Rotation paths and how fast each direction turns (degrees each step):
Each turn is a multiple of 5 degrees from 10 to 175, or 0.
Each row of a path follows its step; steps can be skipped.
Path 1:
step 0: [  8.0   6.6   7.3   1.2  -2.8 -20.5  -7.7   5.9  10.4   5.1  -2.6 -10.5
 -21.1 -32.3  -6.1 -31.0  -4.7   1.3  24.3   2.3 -11.6  19.4   4.5  18.9
   8.8 -13.9   4.3  -4.1   7.5  -2.0  14.6  22.3   3.0]
step 1: [-11.6  -6.9   6.8 -25.2   0.2  -3.4 -12.2 -12.1 -20.5  -4.6   6.0 -10.2
   8.5 -12.5  25.5  -3.5   7.1  -6.3  10.0  -3.4 -25.3   0.2  -8.3  25.4
   7.1 -14.4 -25.7   6.6  13.3 -18.2   2.7  19.3  11.8]
step 2: [-39.2  -0.8 -16.3  12.3  18.3 -10.0 -19.0   8.3 -12.8   8.6   5.5  -1.4
  -2.4  13.0  15.1  20.5   4.8 -11.4   9.2  10.3   0.1  -2.3 -14.6  14.6
  23.7  -3.6  12.2   6.7   9.5 -10.1 -14.2  15.4  -2.9]
step 3: [  9.6 -11.5 -31.2  -9.1  23.9   2.5  -3.8  14.3  -0.4  38.4  -4.5  10.2
  -4.8  -2.7   1.7   6.9  -3.9 -18.3  21.9 -10.5   2.4 -14.7   6.9  -3.6
  12.6   9.3   4.8 -24.7  -6.3 -15.0  -7.8   0.7  -3.5]
step 4: [  5.2   9.5  -1.2 -22.6 -12.5  -2.2  15.8  -4.4 -15.2  10.9  13.5  11.5
 -13.1   7.5  24.5   7.6 -20.8  -5.6  -5.0 -18.5  17.7 -13.4  32.3  16.5
   9.6  14.7   0.1 -10.2  -9.1   7.0 -16.4  -9.2   3.3]
step 5: [ 12.9  -5.5   7.1   1.1  -2.0 -23.8 -18.3   1.8 -10.2 -13.1   2.5 -13.2
 -25.8   6.2 -11.6  -6.6 -18.8   4.8  -8.0  -1.1  27.4  20.8  15.8  13.5
  19.7  -0.2  16.5 -11.8 -24.2   8.0   0.5   5.2   8.4]
step 6: [ 22.9 -14.2  11.7 -31.3   3.2   0.2 -10.0 -11.0  -3.0 -18.6 -24.7   9.0
   8.2   1.6  11.9 -20.2  -0.1   3.9  19.3   1.8   8.5  23.3   0.9   7.1
  11.6  -3.1   5.8   2.1 -10.3 -15.6  22.7  14.6  -2.2]
step 7: [-18.8  12.6   0.6 -12.0  -4.5  -2.6 -14.7 -18.4  -0.8   4.3  -5.7  17.5
  -2.4 -10.9  25.8  -7.6   0.4   8.1  -8.2  25.7  -1.3  14.4  -6.1  10.0
  13.5  -0.1  -2.8  33.9  -7.7  -8.2  -2.1  15.5 -28.3]
step 8: [ -6.7  -5.2  -6.1   9.2  26.2   7.3 -18.9  -7.4  10.2  26.3  -2.0  -4.6
 -12.4 -13.0 -11.2   5.7  -2.2 -29.4 -13.4  -5.5 -18.2  10.1   9.5   2.6
   4.0 -11.7   1.7  19.5 -10.9 -15.0  -3.1  28.2 -15.9]
step 9: [ -3.4   6.3  10.6   6.1   2.5   9.0  -0.4  -1.4   9.9  31.7 -10.4  12.0
   3.5   5.8  10.7   8.4  -9.2 -20.0  21.4 -24.6  -6.1 -12.8  31.0  22.2
   8.8 -15.5  -6.2   6.1  23.2  -1.9   9.5   4.1   4.9]
step 10: [ -3.6   3.8  -2.1  15.6 -13.3 -20.6  -8.4   4.3 -12.3  20.0  11.1  -0.5
 -20.4   4.0   0.3 -17.5 -28.7  -3.1  15.9   0.0  -2.4 -21.5  -5.5  28.6
  22.7  -0.8 -17.5  -2.2  -3.2  15.7  -2.8  -1.6  15.3]
[-11.2   5.1  -1.5  10.7  -5.7  -5.2  -2.5   1.8   2.9   1.3  -1.0   3.0
  -5.4  -2.6  -0.1  -1.8  -0.5   6.3  -6.4   7.5   7.5   1.1  -1.0   4.5
   7.6   5.3   5.1   0.5   6.5   5.9  -2.6  -0.6  -1.7] : 140
[ 2.0 -2.9 -0.4  3.9  7.3 -1.4 -6.8  8.1  5.3  2.9  2.9  5.7 -0.7  4.2
  4.1  2.9  5.4 -6.5 -4.8  2.2 -5.3 -0.3 -2.0 11.3 -6.6 -1.1 -5.7  2.5
  9.4 -5.5 -3.3 -3.3 -3.3] : 55
[  3.7   2.6   5.9   5.1   2.5   5.6   0.8  -0.1  -1.1   6.7   0.7   0.9
   2.9  -1.0   6.7 -10.5  -1.1   1.7  -7.2   8.5  -3.5  10.7   4.3  -5.1
  -2.6  -6.2   4.0   6.8  -0.1  -1.9   4.3   3.3   6.2] : 45
[  7.7   7.6   5.1  -3.6  -4.5  -5.0   1.6  -0.9   9.1  -0.9   1.4  -4.8
  -6.1   2.5  -2.9  -5.7   1.7 -11.2   0.8   1.0   4.2  -1.1   5.1   0.3
   4.5  -2.9  -3.4  -0.4   3.1   4.0  -4.4  -7.2   9.9] : 70
[ -3.6  -0.9   3.4  -1.8  -7.5  -0.7  -2.3  -4.0  -3.2   2.1   1.1  -2.6
  -2.6  -6.9  -7.2   8.8  -3.7  -1.3  -2.3  -0.1   1.9   6.9  10.1   3.0
 -12.3   2.5  -1.3  -3.9   6.3  -5.8  -1.8   5.6   5.5] : 90
[ 8.6  4.7  7.6  1.9  3.2  3.4  0.0  9.4 -4.9  0.1 -2.5  3.5 -7.5 -6.8
 -0.1  6.0 -1.1  5.5  0.7 -6.5  2.2 -2.5 -4.9  6.2 -2.1  5.2  1.9  6.3
 -3.9  5.4  3.0 -0.5  9.3] : 65
[ -4.6  -6.9   3.7  -2.1  -1.1   4.2  14.0   1.4  -0.7  -2.4  -3.9   1.2
  -1.8   5.7  -1.6  -5.5  -0.8 -10.9  -4.4  -2.0  -2.8   2.5  -4.5   4.3
   1.4  11.9   3.2   1.0   3.0   0.6   1.1   7.1   1.7] : 155
[  2.6  -5.0   5.7   0.4 -10.7  -4.5   2.9   0.8  -5.5   3.7   5.4  -1.6
  -3.8   7.5   1.4   8.1   1.7  -1.4   2.5  11.3  -4.3  -4.3  -1.2   1.0
  -1.9  -4.1   3.6   7.2  -6.7   4.8  -5.5   3.0  -4.0] : 130
